Each row of X is roughly a mix of the hidden directions of one of 4 groups.
X (104 x 10):
202,-149,319,-225,2,192,-376,299,155,184
367,190,257,-163,-466,64,117,147,-121,76
-378,-55,-264,76,-533,-74,-32,45,-17,160
-347,-296,1,-16,88,377,-96,-370,189,-25
153,-50,339,-70,-150,381,71,110,457,-34
-138,-100,189,42,-292,470,-174,-265,28,259
-50,16,-1,-56,-279,-130,478,-283,356,61
-362,-113,-129,2,-488,79,-183,162,263,80
-93,162,-232,-17,-154,-434,449,-155,-117,31
-99,78,234,119,-334,-3,352,157,-299,325
175,-248,100,294,256,261,-257,175,328,-119
-341,-243,95,46,-117,456,116,-289,91,165
-290,61,60,-182,-208,-83,49,112,580,-121
-179,-40,-148,500,-209,13,318,33,-283,94
208,137,430,-292,-126,72,-116,291,-14,299
348,4,416,166,-40,364,-37,205,-200,33
-351,210,3,-255,43,-217,120,-290,265,-302
107,-63,-347,-46,304,-30,-254,-174,287,-364
77,56,355,183,320,107,193,-391,140,-221
125,-20,-15,-342,243,-181,-477,-85,248,-137
-111,92,260,67,-323,7,346,149,-296,338
-152,-19,186,-515,-51,123,212,-335,185,85
26,52,387,-183,171,444,-325,-64,125,46
-260,111,-60,-402,-2,-287,-34,-30,-337,312
322,-52,356,-24,-200,275,-81,304,-284,110
-242,-83,29,-77,-148,88,227,-222,546,-200
-172,-298,11,157,198,358,-425,-124,171,-74
-12,-118,-277,370,-64,134,184,-208,326,-328
-303,-143,-356,299,5,-4,280,-325,-60,-159
429,4,228,-141,135,125,-398,252,-18,171
-302,81,-308,79,-298,-417,278,-11,-11,-38
-33,-22,-89,569,-116,-84,65,251,-339,71
185,-320,137,156,26,317,-147,156,437,-151
-181,-237,-132,71,-355,-114,305,-167,-297,285
287,83,96,-459,157,90,-291,29,331,-54
57,-330,10,346,-34,366,-389,128,-61,-43
216,-188,164,-235,-268,254,-287,175,330,135
-36,270,-45,19,140,-330,348,-302,-352,0
-248,155,-320,179,65,-279,342,-263,-136,-185
-259,-166,73,-108,-346,67,329,-231,350,-143
312,213,228,96,258,283,-224,348,126,-56
-192,189,-320,3,-137,-310,318,-252,134,-261
-110,-250,-274,301,198,263,-298,-156,183,-213
85,184,501,-419,-206,137,-76,45,-43,50
18,293,-203,93,-60,-464,327,-5,-274,-55
-207,202,-305,-78,-139,-365,316,-197,-258,11
314,200,109,184,-258,15,295,99,-436,49
-118,-3,-381,170,-262,-376,291,-27,-236,37
-182,107,-284,-27,-318,-362,374,-121,-115,120
338,63,315,306,-20,264,57,106,221,-311
-222,48,-287,128,95,-219,145,-219,367,-360
-49,-139,-321,-110,-296,6,-308,436,-68,165
159,46,361,-475,64,93,-296,100,174,128
-82,-113,-383,-25,261,-70,-63,-339,218,-366
-294,152,-335,-188,-135,-404,218,-229,-35,-28
-46,51,-243,335,-121,-104,427,-11,-285,275
-105,141,-234,122,-84,-231,274,-219,323,-391
-326,-137,-264,316,-103,110,355,-292,-95,-49
112,70,-325,30,-52,-347,311,-59,-420,132
20,-164,-385,307,235,104,-273,-90,174,-304
335,253,-88,-162,294,-288,-311,84,-73,-228
71,114,284,167,-273,53,132,351,-276,347
-256,-62,-341,186,-121,-249,336,-204,-226,197
20,-44,-189,256,-68,-100,183,44,-480,396
-96,-19,-90,-226,-7,-149,56,-266,561,-247
106,115,461,-406,-159,145,-147,124,-144,188
12,76,-21,-303,265,-203,-446,-77,97,-342
55,104,468,-448,-181,175,-165,77,9,101
159,-58,298,56,400,327,-358,63,-22,-144
137,-313,170,147,72,535,-246,71,104,72
-125,183,-268,-125,-293,-294,282,-229,221,-224
277,-294,99,126,-147,434,-213,131,280,22
-127,-10,-34,-324,-82,-212,7,-268,334,-428
96,-196,79,110,-66,132,-138,154,-446,460
10,13,-274,286,75,-438,294,-46,-253,-182
-117,61,-218,222,26,-121,-152,-11,-620,56
-66,-204,-54,331,-375,243,72,-319,-156,225
122,-63,402,-85,101,449,-105,-170,316,31
-141,82,23,-188,199,-7,-163,-113,486,-403
-216,-252,41,-59,30,510,-98,-288,263,54
195,212,-145,239,-40,-449,124,287,-271,-75
214,-324,15,268,-37,429,-176,90,304,-20
-392,-92,-137,0,-287,-158,356,-275,-83,-208
-129,9,-350,-138,108,-205,270,-396,112,-294
26,36,162,-176,43,139,-48,-37,620,-267
6,117,-322,-49,-173,-376,307,-66,-352,163
-31,-57,-43,458,169,-264,276,-164,-31,-350
272,25,248,-125,-198,126,-58,225,-409,336
39,-197,189,136,-82,268,-121,195,-391,402
212,-150,267,-11,259,380,-320,152,228,-114
-247,-267,-260,255,259,3,-222,-261,70,-294
152,-257,112,425,277,116,-86,49,154,-368
-14,70,-295,208,39,-313,130,-60,-534,19
10,90,-221,-247,12,-405,46,-282,298,-296
216,-218,184,22,-195,170,-64,159,-339,449
-78,-193,-124,135,-232,-96,187,-57,-464,383
-119,-62,-475,318,78,-125,196,-231,-9,-287
241,8,444,-211,-102,251,-211,227,-168,208
59,324,-164,-29,185,-232,125,-69,333,-431
175,108,-283,-33,55,-410,351,-20,-343,65
-396,-151,-254,70,411,-70,-62,-170,-251,150
-307,38,-324,235,-92,-204,424,-204,-112,13
326,-57,169,34,102,187,-289,282,-227,376
-117,285,-223,46,171,-224,198,-138,280,-422
Each list below has two rows that fit no group; the rest each fit one group, if only roughly. Name those rows in the order they come.
    K615: 281,-217,223,97,290,333,-260,154,203,-165
    K338: -169,72,-369,299,241,-140,70,-233,-261,-277
    K240: 23,-28,302,-168,190,335,-408,207,239,-71
    K3: 254,3,134,-177,-326,80,-36,192,-360,382
    K467: 70,-295,237,146,188,517,-238,58,74,48
    K52: 125,265,-53,40,490,-57,-375,166,-55,-189
    K210: 72,20,277,-243,190,382,-427,158,88,45
    K502: -122,-82,212,-162,-74,197,-285,266,491,-105
    K594: -71,-63,99,-38,31,290,-562,338,67,-28
    K214: 332,181,-325,-88,202,-241,-139,88,222,-330
    K714: 3,183,351,-221,-258,-16,53,319,-238,327
 => K338, K714
    K621: -49,63,-248,126,-223,-328,413,-221,-270,84
    K908: 162,-50,9,-333,245,146,-390,-88,373,-143
    K719: -66,277,185,-223,24,-252,390,-249,302,-80
    K941: 58,115,446,-152,-238,13,71,296,-186,344
    K622: 215,-92,-42,-139,-231,5,-106,231,-358,467
    K142: -27,177,288,-172,-386,-48,132,217,-183,384
    K626: -94,-25,366,-494,-15,162,-298,45,45,184
    K392: -78,2,-433,-65,43,-287,155,-219,301,-309
    K405: -106,12,-278,147,-259,-312,429,-252,-109,83
    K515: -9,24,-259,216,62,-184,-76,81,-612,41
    K466: -251,42,-186,-1,64,-90,198,-247,537,-201
    K688: 109,-123,109,145,104,240,-251,254,-328,420
    K299: -244,109,-203,183,214,-215,186,-239,258,-379
    K644: -59,-40,-286,251,-222,-348,403,-136,-197,10
    K122: 106,-32,-274,206,-77,-260,302,-221,-430,111
 => K142, K392
    K671: 77,-268,131,90,99,365,-268,60,454,-117
    K785: 229,-9,445,-113,-119,384,-81,242,187,-125
    K871: 66,-238,95,90,32,410,-465,235,147,-22
    K447: -236,-94,-440,-204,-205,-293,-1,-87,310,91
    K119: -28,-50,-438,475,103,-171,40,-17,-99,-261
    K636: -89,-36,216,-168,58,271,-417,209,386,-114
    K164: 336,8,240,-146,18,33,-369,278,-364,34
    K635: -279,-137,-333,169,156,-76,203,-407,3,-260
    K87: -271,72,-225,466,-38,-143,166,101,-363,-47
    K752: 55,-204,38,64,-142,4,-78,100,-576,350
    K948: -237,137,-227,251,256,-97,-89,42,-513,61
    K175: 237,83,123,-7,278,87,-148,315,-361,355
    K802: 40,16,-455,423,57,-214,104,-10,-74,-296
 => K87, K175
    K49: -276,-205,-132,-142,90,280,86,-449,275,-118
    K167: 119,111,349,-412,-5,351,-40,-142,146,237
    K819: 61,151,-175,63,45,-297,330,-258,-460,56
    K789: -4,55,-221,267,228,-106,-69,75,-486,328
    K554: -199,52,-517,139,55,-181,-75,-248,46,-326
    K956: 348,-210,257,-83,179,365,-100,61,350,-40
    K133: 313,-15,284,-31,149,318,-297,299,197,145
    K267: 369,11,401,-212,-69,229,-253,258,100,-17
    K101: 56,-161,132,-175,-213,233,-96,156,573,44
    K394: 85,-23,332,-306,-348,25,-58,189,75,402
    K293: -390,22,-346,171,143,-266,17,-161,-348,5
    K898: 368,-68,308,19,-256,314,102,255,-2,256
    K334: -339,238,-227,-105,-282,-291,135,-95,-288,181
 => K554, K394
    K305: -198,157,-228,-275,-42,-411,-5,44,121,-402
    K149: 440,-52,165,134,309,212,-296,172,-165,118
    K913: 69,-31,-121,178,93,-95,-95,106,-571,353
    K868: -45,-38,271,-169,97,298,-343,192,414,-103
    K187: 51,91,394,-541,-79,78,-1,-3,122,233
    K903: -81,348,13,-361,-264,-400,200,-67,-93,-13
    K38: 401,-24,372,-242,-54,206,-294,224,32,4
    K494: -274,44,-339,190,98,-283,114,-141,-434,41
    K503: -47,185,-85,43,-38,-376,488,-292,-169,-14
    K363: -513,-259,-82,149,-220,112,246,-212,-84,88
 => K305, K149
    K595: -140,-168,131,300,-162,386,276,92,-89,344
    K835: -150,-52,162,195,-342,308,298,34,-157,353
    K542: -215,-49,-349,314,-256,-353,232,-26,-150,-69
    K545: -107,-148,193,-156,-167,327,-243,145,480,23
    K548: 118,-252,242,-130,-27,491,-324,68,9,191
    K782: 204,-208,170,-120,-144,314,-239,199,-212,389
    K376: 436,-81,363,-203,-111,235,-228,195,23,113
    K310: 150,-94,202,352,202,298,-40,15,333,-319
    K203: -5,134,-148,-115,-304,-393,305,-47,-295,243
    K791: 193,96,-208,-47,396,-57,-26,-197,131,-482
    K533: -396,-27,-200,-13,-134,-175,318,-321,185,-236
    K263: -304,93,-361,214,-39,-191,398,-222,120,-60
 => K203, K791
    K624: 235,64,92,-366,257,-95,-428,90,244,-114
    K221: -5,-10,-83,261,-216,-11,332,69,-500,233
    K715: 219,-48,341,-218,-86,281,-112,82,466,-62
    K906: -281,-228,-305,306,265,127,37,-259,185,-184
    K703: 423,-21,377,-194,-63,225,-244,256,-7,-43
    K484: -169,-36,-421,234,-48,-114,392,-280,-50,-171
    K934: 39,69,255,-434,-35,356,-139,-82,93,343
    K886: 282,-179,-13,2,320,51,-278,130,391,-278
    K587: 34,-112,214,-40,-221,37,-83,182,-430,452
    K8: -31,4,-252,230,252,-152,-167,99,-448,313
 => K886, K587
    K720: 293,-90,374,-132,256,401,-80,-79,223,29
    K255: -143,-45,48,-239,-413,182,-6,111,462,171
    K571: -158,258,281,-476,-43,152,-26,-145,273,150
    K584: 44,15,121,-130,299,-142,-394,-86,180,-450
    K489: 236,97,295,-342,365,162,-184,166,215,-64
    K895: 280,-149,249,-174,-293,215,147,-39,432,77
    K872: 293,-58,368,-249,9,182,-404,228,-69,-30
    K618: -418,136,-325,66,-296,-201,-18,-102,-299,94
    K130: -74,-2,-573,228,247,-104,-83,-186,-14,-205
    K414: -420,-88,-256,118,92,-197,-74,-160,-438,81
    K463: -437,93,-336,194,110,-200,197,-220,-11,-226
 => K584, K130
    K457: -265,-21,-236,150,-393,-203,322,-262,-111,109
    K747: 32,9,-470,437,60,-196,96,-11,-89,-262
    K42: -447,51,-336,248,99,-181,201,-180,-214,-52
    K520: 99,82,-142,235,74,-248,477,-155,-338,125
    K576: -163,-90,-258,482,372,44,128,-123,-169,-84
    K919: -105,-83,297,-102,-56,357,-225,55,489,4
    K642: -180,-69,-464,-155,102,-89,-35,-373,197,-258
    K22: 177,-126,287,14,12,431,-153,160,335,253
    K121: -45,-34,-463,420,82,-181,128,-92,-94,-272
    K228: 126,-196,164,46,47,247,-307,197,-239,452
 => K520, K642
    K5: 12,-359,22,206,334,407,-289,42,39,68
    K749: 82,78,21,-116,-22,-5,203,-131,625,-255
    K955: -150,-112,152,-172,-298,327,-133,-6,475,115
    K174: -115,-25,-330,492,-23,-221,231,-30,-238,-127
    K450: -50,74,-26,-88,-188,-73,346,-188,473,-323
    K379: -393,129,-365,190,148,-242,223,-209,-26,-162
    K368: -251,-207,-554,141,107,-182,18,-120,-109,190
    K134: 343,-181,311,53,71,325,-336,241,-87,43
    K150: 62,-164,209,-154,-59,380,-247,162,455,21
    K231: -27,175,-309,302,86,-237,212,39,-443,129
    K285: 261,-59,172,-298,58,161,-459,219,141,208
    K416: 372,-15,348,-215,-41,167,-374,229,-77,-82
    K195: -157,163,-235,139,-92,-401,348,-257,-240,-34
    K386: 42,127,-409,293,-27,-349,277,1,-151,-220
 => K134, K285
    K329: -28,83,204,-569,-83,138,-110,-103,146,312
    K336: 445,-76,298,-262,-38,114,-328,203,46,118
    K207: -114,-46,-382,208,-312,-294,304,-152,-183,62
    K748: -379,351,-119,-281,-130,-389,97,46,-25,6
    K374: 293,-94,389,-233,-271,231,28,131,309,-15
    K461: 94,-126,254,-131,124,363,-367,242,304,-39
    K799: -109,136,-193,-287,108,-576,-111,107,-58,141
    K541: -271,168,-337,-96,14,-421,223,-178,-237,26
    K294: 30,-118,10,-479,-236,-21,-303,87,329,181
    K106: 135,-66,143,-304,266,106,-498,28,258,-91
    K276: -260,-209,-506,117,156,-156,18,-127,-211,223
    K159: -8,-22,-12,-180,65,153,-99,-12,637,-254
    K331: 425,303,6,-117,256,-118,-162,130,167,-323
 => K329, K159
    K434: -10,117,-164,274,131,-112,38,122,-589,176
    K656: 301,89,459,-182,-213,194,-90,143,260,-138
    K189: -26,176,-260,103,-106,-402,443,-65,-220,-94
    K102: 142,-69,188,-331,-188,-67,-67,75,-437,360
    K562: 112,-76,262,-151,191,373,-408,195,222,-46
    K146: 118,-135,225,102,262,377,-437,180,21,-112
    K118: -425,89,-240,-343,10,-333,30,-240,82,-6
    K237: -280,157,-348,118,271,-352,-9,-115,-218,-211
    K76: 197,-110,287,-116,-30,158,-321,419,179,240
    K11: -184,16,-167,-104,25,-112,207,-278,549,-181
    K704: 5,57,251,-199,227,350,-483,156,-25,44
    K147: 67,-92,250,-171,133,350,-384,230,304,-56
 => K102, K76
    K937: -173,-97,-169,533,5,2,344,-15,-258,-57
    K619: -273,240,-298,-72,-128,-448,155,69,-260,34
    K478: -213,5,-301,122,-42,-308,135,-123,-507,56
    K10: -111,27,185,-220,-90,155,-168,44,555,-274
    K535: 36,-8,213,-221,-169,127,135,-81,499,-355
    K985: 86,48,122,-244,-206,-45,192,-111,492,-348
    K491: 22,-288,42,113,-63,354,-438,295,182,-36
    K593: 315,143,527,-70,-197,220,-29,216,-60,0
    K570: 379,83,282,-226,-39,157,-104,117,416,-188
    K608: 144,-172,285,-96,93,352,-152,39,487,-77
    K586: 154,3,243,-186,-51,186,-66,56,566,-242
 => K937, K10
    K37: -87,146,265,1,-196,-350,287,165,-374,175
    K726: -171,110,427,-93,-126,4,24,326,6,431
    K875: 277,-14,200,-66,257,146,-484,227,-80,197
    K497: 278,-115,31,150,-308,128,350,68,26,434
    K689: 119,-12,-53,229,-13,18,62,182,-516,409
    K500: -15,-80,152,-293,-17,83,-117,-122,566,-263
    K30: -335,-8,-282,-25,-86,-364,171,-289,-222,-215
    K516: -205,244,-175,111,87,-349,244,-192,181,-371
    K743: 105,102,439,-310,-195,159,4,202,-16,354
    K85: -29,-176,-223,209,336,-49,-436,-53,105,-309
    K235: 160,64,-164,175,89,-356,441,-240,-257,-5
    K737: -78,-105,288,-14,-113,306,32,-120,561,-66
    K510: -230,-97,157,-202,22,186,-280,108,537,10
    K91: 308,35,44,7,252,11,-432,244,-222,290
 => K726, K510
